In the rows, zero is written as 128.
Each named move below is a turn or a mirror, shown by a few rows before and after it. Which moves, in which order, take the first row of each later pair to the second? The first pair is answered.
sadef:
[124 131 118  99 132 146 143 126 136 140 138 140 106 154 134 123 114 141
 133 111 140 128 127  84 164 113 143 141 118 127 135 125 107 124 128 113
 121 139 132 130  83 111 138 126 139 122 130  96 132 132 114 108 127 118] => [124 119 116  95 131 141 134 126 142 141 138 137 118 160 127 128 119 134
 140 114 135 126 135  85 161 117 143 145 117 119 133 111 107 121 127 113
 125 135 137 126  89 102 150 133 148 119 138  89 135 133 113 106 128 122]
[100 130 115 133 116 135 148 150  77 150 150 119  96 174 111 149 136 123
  86 132 114 135 140 127  99 110 145 161 120  90  96 123  96  95 140 132
 134 117 116  58 128 132  75 140 100 103 115 120 106 120 160 102 111 112] => [ 99 123 120 134 110 134 144 151  79 149 152 118 109 178 109 151 143 122
  88 134 112 133 144 127  95 109 142 165 121  89  93 119  97  93 137 136
 135 115 120  58 133 132  80 142 102 101 115 118 110 119 158 101 114 116]
[ 58 121 142 157 112 152 171 150 120 107 154 107 186 144 129 171 107 106
 114 135  72 162 141 164 148 116 125 117 159 143  81 110 143 162 126 131
 144 109 153 156 143 117 105  98 130  94 149 109 104 103 163 136 109  92] => [ 61 133 139 163 113 157 184 154 118 105 157 109 166 138 138 164 101 111
 103 131  76 168 138 161 155 114 125 115 163 153  86 126 143 170 122 128
 139 114 149 160 135 125  97  97 117  99 142 116 101 103 165 139 107  87]
vad:
[112 121 132 111 128 112 112 114 135 151 111 142 133 121  82 159  95 128
 135 104 123 130 119 122 155 141 123 127 117 124 109 129 103 104 131 139
 148 123 149 128 106 107 162 177 139 114 163  94 159 137 124 121 153 119] => [130 118 144 136 128 119 112 124 142 149 122 149 141 104  76 163  93 140
 158 107 112 130 119 125 144 146 123 114 124 126 102 117 113 124 134 137
 134 122 144 148 101 119 154 149 146 133 176 107 166 136 104 138 152 117]
[122 160 116 130 130 142 139 160 125 141 170 153 104 108 150 138 128 154
 115 130 116 135 116 129 113 141 140 141 137 141 128 157 116 143 130 133
 122 125 109 124 116 159  94  89  92 130 130 156 109 118 122 139 101 119] => [111 162 108 105 133 130 139 150 118 140 158 151  96 118 152 132 124 146
 100 131 124 132 115 126 128 134 140 157 132 140 136 165 105 124 126 132
 137 126 116 105 126 152 101 116  85 118 116 147 102 118 138 126 101 124]
[156 140 190 149 129 128 161  93 168 133 150 180  97  65 117 113  84 168
 141 114 138 110 105 127 157  87  64 121 116 138 152 130 125 144 138 134
  97 113  73 131  67 162 133 104 105 155 138 152 141 121  70 160  78  84] => [124 163 184 137 110 143 177  92 144 122 153 174 100  93 122 114  99 150
 125 118 137 118 114 144 164  65  61 125 109 134 149 144 102 149 136 127
 105 118  73 114  79 168 106 132  65 130 130 135 115 103  96 131  58  71]
Buri:
[154 104 119 157 167 159  81  86 114 103 107 158 117 109 168  98 116 154
  93 117 164 160 117 135 139 151 129 164 133 134 165 139 166 154 110  90
 115 144 132 133 143 114  87 163 135 129  83 136  96 141 186 111 140  97] => [155  94 108 141 178 147  77  84 118 116  93 160 123 105 159 107 124 156
  89 119 155 158 115 125 144 165 129 177 135 130 171 130 168 131 111  96
 125 135 139 124 154 108 106 164 157 128  83 137 106 146 185 120 142 105]
[107 147 125 126 115 152 147 122 104 155 127 118 144 111 137 153 145 121
 125 137 113 150 130 133 133 113 124 118 120 109 121 124  78 131 138 146
 117 139 135  84 130 158 123 121 131 109 134 137 145 114 101 139 121 112] => [106 145 126 124 115 151 144 122 106 156 130 116 145 109 132 153 144 119
 124 140 114 150 132 132 134 115 124 117 116 102 121 122  76 130 139 146
 121 143 137  83 133 156 120 120 136 110 135 138 147 115  98 142 122 113]
[112 104 127 110 111 137 122 110 126 112 115  97 131 132 144 113 135 129
 110 155 119 127 152 128 131 122 120 149 123 111 130 125 150 123 123 121
 147 120 143 106 154 109 115 152 123 120 134 132 112 143 143 119 120 140] => [107 109 131 117 104 139 126 109 124 106 125  98 129 134 146 109 134 130
 110 155 116 128 156 132 126 116 117 140 123 113 131 130 145 132 124 116
 143 122 140 108 152 114 104 153 115 120 131 132 109 141 144 119 122 136]
dorag:
[147 138 133 130 158 136 161 146 113 181 142 116 112 101  72 132 126 130
 111 157 121 123 102 115 154 180 134 140 168 151 120 135 110 140 141 148
  78 155 133  83 150 127 132  89 131 129 126  83 108 135 129 158  89 116] => [147 139 131 129 159 137 161 147 113 182 141 117 113 101  71 130 126 131
 111 161 123 121 105 116 154 180 135 139 169 152 115 138 109 139 142 148
  79 154 132  83 150 128 131  85 130 127 129  83 109 137 130 159  87 120]
[131 121  98  89 151 115 131 114 126 154  98 117  96 141 124  89 138 122
  75 141 135 146 118 121 134 134 145 156 131 122 157 149 109  93 126 118
 139 136 131 104 141 127 140 159 122 143  98 147 128 141 168 125 108 137] => [126 131 101  91 145 123 140 116 120 153 100 117  90 142 129  88 136 125
  73 140 136 148 117 127 135 125 142 154 132 125 154 157 102 102 124 113
 133 141 130 107 137 134 131 159 111 140  96 145 120 139 171 126 103 126]
[120 133 131 135 127 133 124 109 129 114 132 124 108 102 139 144  94 118
 135 103 168 141 112 115 133 118 115 111 166 144 137 140 114 137 115 140
 169 118 134 144 132 120 117 111 108 146 150 129 118 127 117  88 158  99] => [127 118 130 132 134 122 108 110 137 123 126 123 121  97 129 147  92 116
 140 104 170 132 111 106 131 129 115 116 165 138 138 130 117 122 118 147
 173 115 139 141 138 111 132 111 127 149 151 129 131 137 115  90 164 113]
[194 113 110 149 166  90 104 118 161 148 122 131 120 108 137  95  94 117
 125 121 201 131  76 108 104 152 156 153 187 164 135 160 156 132 152 126
 120  87 159 120  95 146 187  71 143 150 126 171 171 116 126 160 209 140] => [174 168 113 169 141 123 139 125 137 133 142 134  91 118 162  85  92 124
 112 115 200 152  83 127 109 115 147 136 193 182 131 191 140 173 155 114
  98 100 143 125  76 177 139  73  87 146 117 175 140  99 138 143 192 110]
dopi:
[140 154 121 135 118 141 163  99 137 104 130 168  83 201 133 157 169 103
  98 125 153 154 131 118 132 112 148 130 127 135 130 155 153 165 110 135
 100 119 109 117 144 124 105 113 113 134  84 173 137 114 124 133 161 133] => [161 114 142 150 121 127 137 100 164 107 132 169 115 185 111 171 157  99
 139 115 149 142 127 117 123 127 145 113 126 131 124 123 166 161 107 148
  98 112 116 132 139 114 137 101 147 150 114 165 162 127  89 149 182 143]
[183 108  90 113 156 156  97 154 108 110 108 109 117 122 134 123 126 143
  81 145 138 131 158 168 109  99  99 133 109 128 154  90 190 160 117 111
 156 139 133 176 140 152 109  52 151  97  92 153  90 137 187 131 103 183] => [197  92 102 124 154 150  83 151 123 105 114 107 127 113 129 121 121 138
 102 139 144 125 156 172 101  99  98 119 108 128 151  80 194 165 112 112
 152 138 134 193 132 146 121  47 160 103 106 148  99 146 172 133 120 183]
[128 134 145 123 124 139 122 119 148 113 106 121 129 159 139 127 119 121
 112 119 165 122 119 137 142 108 121 112 132 137 135 123 100 138 114 108
 115 130 127 118 120 112 143 147 110 104 123 123 117 142 131 105 131 102] => [130 116 141 117 136 129 111 121 157 134  96 127 148 148 115 147 130 126
 122 123 150 117 120 126 143 128 121 121 134 129 130 100 102 114 117 119
 123 122 137 109 132 103 170 141 144 110 139 125 136 146 118 126 132 118]
Then:
(2 to 3 moves a pair)
[ 87 145  97 128 150 165 122 110  89 115 132 146 139 129 140 128 124 126
 118 132 135 125 146 168 115 133 131 136 153  95 143 134 140 124 120  99
 105 144 163 137 181 139  95 146  83 116 118 121 127  83 142 138 124  99] => [116  96 112 129 161 146  85 103 118 124 127 142 166 119 122 125 114 119
 146 128 143 106 137 159 107 153 134 136 151  83 143 105 159 105 115 105
 114 137 172 149 183 112 135 146 124 125 134 118 155 102 123 146 146 117] | dorag dopi dopi
[130 155 122 159 139 142 197 149  96 163 193  95 168 122 121 190 117  78
 149 130 109 157  96 127 163 120  89 144 123 154 120 108 110 158 147 207
 143  94 140  85  90 159 129 139 117 101 163 100 124 111  95 148 121 119] => [132 134 128 143 145 122 177 140 108 164 185  91 175 122 110 188 103  68
 149 122 121 146  91 119 174 127  92 145 117 149 124 100 109 140 144 214
 149  92 147  78  87 144 152 157 124  96 171  89 136 124  93 136 142 123] | vad dopi dopi
[134  86 119  96 156 118 114  81 119  98 108 143  84 137 132 104 129 116
 105 153 161 117 100  93 122 120 166  93 132 134 159 197 125 104 119 141
 123 119 122  82 101  83 182 166 108 120  90 122 131 140 159 109 169 133] => [143  88 147 132 139 135 116  85 128  75 135 143  86 138 142  98 118 112
 129 147 170 122 109 114 110  99 154  60 134 139 145 196 127 142 119 133
 105 131 109 107  85  99 160 161  85 126 103 117 126 140 148  99 181 118] | dopi Buri
[152 107 116 121 136 134 115 154 146 140 134 146 119 131 126 111 140 129
 151 144 130 129 139 101 102 134 123 113 141 105 119 129 126 113 117 117
 136 102 128 118 120 133 133 124 183 116 130 109 107 152 118 133 119 132] => [136 138 110 109 126 137 136 153 127 136 135 148  95 144 139 105 135 128
 128 139 135 137 140 111 115 117 123 112 140 110 123 156 111 121 114 110
 138 109 124 107 114 140 114 141 148 108 118 101  92 142 139 118 110 120] | dorag vad
[103 125  54  86 123 123 141 116 134 125 122 139 112 144 129 113 136 126
  88 156 118 110 124 147 135 130 160 171 132 124 142 139 119 119 142 147
 136 128 148 109 173 123 109 167 140  95  87 120  99 105 158  95 115 140] => [130  85  70  97 138 103 116 119 159 145 121 147 138 119  98 137 133 134
 126 149 103  95 117 130 132 160 157 166 129 126 137 107 129 106 147 162
 131 116 152 120 165 110 151 142 192 118 123 122 138 120 115 127 133 154] | dopi sadef dopi
[111 157 126 129 125 128 156 135 102 150 107 174 102 106 115 160  81 146
 151  81 119 125 104 133 153 120 131 132 118 137 136 119 101 161  97 110
 141 100 154 131 130 128 151 123  85 164 136 114 135 154  82 129 112  93] => [ 88 144 116 103 116 123 146 133  96 142 108 166 130 132 104 170 111 128
 149 101 114 124 114 145 146 114 129 147 113 116 128 101  96 144  92 107
 161  94 165 111 163 119 150 148  80 135 131  96 125 142 103 112 102  95] | sadef dopi sadef
[162 143 125 160 152 143 129 123 124 119 137 131  76  91 161  93 114 154
 128 128 124 132 119 105 109 139 143 110 164 116 137 161 142 144 133 107
 106 132 117 149 114 156 114  86 127 142 102 155 143 115 142 165 115 129] => [159  96 117 135 163 114  95 120 135 139 118 129 121  98 119 120 132 143
 142 139 108 120 117  94 107 165 146 138 159  95 134 116 146  96 134 126
 130 117 134 127 142 126 156  94 177 132 113 138 165 121 133 175 121 156] | Buri sadef
[131 107 156 169 134 134 130 143 137 133 147 143 164  97 107 151 148 163
 169 137 103 144 128 135 118 142 118 126 142 133 116  81 124 139 131 138
 116 131 119 138 119 154 147  79 160 153 172 142 148 119  81 173 126 136] => [136 120 175 183 118 145 132 135 137 103 167 134 141 104 133 120 124 153
 169 123 130 145 131 149 111 114 110  98 146 143 119 103 130 177 125 124
 102 143 107 159  99 159 120  91 118 148 164 137 131 124  95 148 139 118] | dopi dopi
[143 125 143 141 112 147 111 138  97 134 123 133 121 114 101 123 111 123
 135 138 133 106 138  97 138 126 123 131 107 117 115 113 126 134 121 126
 105 117 119 147 104 131 130 158 119 144 154 121 154 139 124 119 134  95] => [140 133 132 127 115 145 117 135  89 133 116 129 105 119 111 113 109 120
 118 138 141 108 134  94 144 121 128 138 108 118 123 129 119 129 123 127
 108 118 119 137 106 129 125 172 108 138 140 124 147 136 140 108 132  96] | dopi dopi vad
[115 143 131 188 119 189 127 132 103  96 175 121 137 135 157  98 142 135
 132 167 140 133 130 146  93 109 137 115 158 121 127 127 169 181 126  94
  90 148 128 160 156 156  53  75 114 104  94 144 138 112 137 131 129 139] => [107  75 146 151 116 150  74 113 129  87 157 111 190 159 118 100 125  89
 158 157 162 106 128 146  98 114 135 121 137  97 124  94 163 139 110 112
 126 142 155 145 181 109 108 137 130  76 115  97 160 139 138  91 165 152] | vad sadef dopi
[142 163 135 141 115 137 133  99 143 127 135 146  58 115 179  62  77 151
 121 121 192 118 114 121 125 152 164 118 118 146 121 196 157 162 128 116
 139 145  92 138 126 135 151 133  80 149 102 118 184 157  92  84 186 124] => [ 98 157 125 106 103 130 129  94 132 125 127 141  88 154 156  76  87 121
 110 122 195 119 126 134 138 138 160 138 107 129 114 188 130 139 121 125
 166 144 110 107 152 120 157 182  64 114 107  80 176 149 111  53 179 119] | sadef dorag vad
[128  82 126 121 141 114 110 141 160 125 132 136 183 122 100 152 118 134
 158 117 138 119 118 109 137 132 122 136 122 115 111 121 132 109 100 130
 102 146 153 160 115 104 179 145 139 108 163  94 156 143 118 127 139 140] => [133  80 124 112 145 111 110 134 159 118 126 134 170 125 109 131 103 130
 149 109 151 114 115 107 142 128 127 137 121 114 119 130 130 107  98 128
 108 148 149 160 115 101 181 157 126 104 152  93 150 148 130 115 146 144] | dopi dopi Buri
[126 161 124 134 134 144 140 138 116 144 130 135  84 132 157 109 114 128
 119 114 130 120 129 121 145 106 122 107 148 157 150 180 121 138 144 113
 112 150 119 145 126 150  98 127 103 144  99 133 116 128 125 151 126 130] => [141 126 128 132 149 125 121 143 134 174 120 148 115 111 121 140 115 135
 143 112 111 109 120 103 145 139 124 118 146 156 144 144 122 108 146 133
 117 131 129 137 127 140 143 112 159 158 129 131 153 140  87 181 136 142] | dopi dorag Buri
[125  89 141 174  87 138  75 125 140  89 170  99 159 153 137 145 139 139
 147 134 130 122 130 112  73 145 130 123 107 132 134 113 134 127 109 119
 141 151 128 122 164 138 146 156 161 157 132 124 138 130  96 106 165 125] => [118 113 100 129 118 115  95 118 122 121 135 108 115 146 143 138 133 154
  93 125 131 123 116  83 109 160 141 166 106 141 168 149 115  82 110 130
 158 147 135  89 162 134 165 172 164 157  98 139 137 132 117 109 152 138] | sadef vad Buri
[105 146 141 147 119 130 146 128 118 126 138 124 125 134 128 139 128 112
 147 105 131 139 113 127 151 123 114 108 116 136 114 140 100 142 121 132
 131 126 142 132  92 154 119 144 104 118 139  98 118 129 109 112 148 116] => [110 120 120 113 141 105 126 116 127 141 114 121 127 135 120 133 133 107
 137 107 137 128 105 110 153 146 124 136 112 125 126 131 107 101 120 138
 149 116 154 115 110 132 152 157 131 113 123 102 131 137 117 116 159 141] | Buri dopi dorag
[103 110 135 154 119 159 114 131 105 114 170 137 189 100 121 137 153 154
 150 159  92 136 166 101 140 124 118  77 136 114  74 129  93 157 156 113
  86 147  92 137 121  85  95 113 109 115 186  83 117 136 112 119 129 103] => [127  78 128 139 141 132  89 123 123 131 155 139 197  86 108 134 145 155
 158 158  95 123 157  83 140 154 124  92 138 105  81 112 106 125 157 122
  97 137 105 134 126  61 138 108 150 122 184  93 140 151 104 133 144 128] | sadef dorag
[100  73 125 113 128 124 125 137 125 193 115 135  87 152 106 132 133 140
 130 100 163 169 110 107 143 138 137 166 101 145 123 103 139  89  67 150
 129 176  94 131  93 116 168  91 143 149 103 105 140 150 103  84 164 128] => [106  94 117 120 132 135 144 138 115 194 119 133  61 147 124 126 137 155
 113 100 166 177 109 102 144 136 140 166 107 155 131 119 144  96  73 139
 123 182  85 135  88 129 150  79 134 156  88 124 127 139 112  92 155 127] | dopi vad dopi
[142 106 126 119 144 132 119 121 152 112 120 138 118 117 126 124 112 127
 130 138 161 111 115 121 138 138 136 134 126 131 142 119 152 129 120 113
 146 146 127 148 108 134 140 130 163 138 131 138 139 155 115 125 157 145] => [122 153 121 136 130 151 154 137 125 119 131 150 109 118 128 144 126 144
 114 140 132 131 118 131 142 122 131 126 129 149 135 134 127 155 127 111
 132 146 115 142  96 165 107 115 136 144 135 144 123 133 107 133 128 120] | dorag dopi dorag
[ 87 172 104 143 113 148 184 166  88 172 127 145 151 125 112 208 215 146
 110 162  55 152 140 125 134 149 118 153 134 128 113  99  89 125 158 128
 115 109 131  85 157 172  93  83 134 129 142 144 127  84 112 165  69 111] => [114 147 161 199  92 161 156 166 122 144 161 145 177 112 108 197 183 135
 168 144  68 141 144 145 109 139 103  94 133 134  91  73 109 173 152 127
  92 116 119 136 125 167  96  69 132 152 188 126 143 103  72 156 107  97] | dopi dopi Buri
[154 111 101 133 164 124 167 112  98 154 114 125  82 112 124 111 113 164
  73 100 103 157 121 110 115 139 113 143 148 155 131 164 178 115 139 117
 101 125  89 107 141 125  79  92 150 186  86 199 130 130 123 151 141 111] => [161  50 144 159 147 120 121 116 133 139 134 120 156 116  81 134 123 137
 137 110 101 144 131 126  83 144 100 113 138 133  98 104 192 123 131 122
 103 117  96 126 152 106  98  90 181 187 138 166 155 139  87 147 161 109] | vad dopi sadef
[128 132 138 136 125 113 132 118 130 113 160 133 140 112 125 119 114 124
 135 124 140 143 135 127 123  96 132  99 114 136 117 133 132 156 128 123
 119 145 130 156 101 125 145 140 116 131 125 125 116 137 110 121 137 118] => [121 119 128 128 128 108 132 127 130 134 153 137 165 110 103 147 134 131
 140 138 115 139 134 120 125 113 133 114 111 130 114 110 131 137 135 129
 126 132 140 144 115 120 156 128 148 130 140 122 128 131  97 139 123 126] | vad dopi vad
[155  79 173 149 144 103  65 104 168  92 117 122 169 146 124 125 109  87
 161 103 151 104 113 126 120 141 123 121 130 106 132  89 162 120 128 124
 105 114 148 147 148  76 189 136 138  94 143  94 160 176 112 127 173 143] => [128 115 147 104 146  93  84  91 137  96  96 120 128 158 142 107  94  77
 113  88 171 112 106 125 152 122 131 144 124 115 154 132 132 105 122 124
 124 121 155 119 147  72 185 181  94  70 114  85 135 175 146  95 166 140] | dorag vad dorag
[121 140 120 166 146 158 172 152 149 145 174 104 114 122  91 186 141 137
 123 107  63 160 116 166  99 119 140 116 104 114 100 111 125 133 140 137
  67  94 131 114 146 146  95 136 107 130 154 137 147 130  96 113 120 123] => [111 142 120 156 131 162 169 146 148 125 177  92 114 140 102 173 141 119
 120 106  78 159 121 178 100 103 136 116 101 105  97 117 119 138 133 130
  74 103 134 113 151 141  85 159  82 112 146 127 135 125 112  88 123 120] | dorag vad dopi
[110  82 180 133 139 118 117  88 114  84 153 116 137 106 139 152  91  96
 162 136 143 132  98 118 154 102  93 144 105 133 122 156 181 153 135 128
 162 141 146  87  87  72 120 142 146 104 121 112 120 118 135 126 160 113] => [102  87 165 119 146 113 117  84 108  87 143 118 130 106 141 151  95  96
 149 140 145 130  98 114 161 106 100 157 101 130 129 161 181 142 132 129
 169 138 150  76  93  67 121 148 146  97 107 115 116 115 149 128 158 118] | dopi dopi dorag
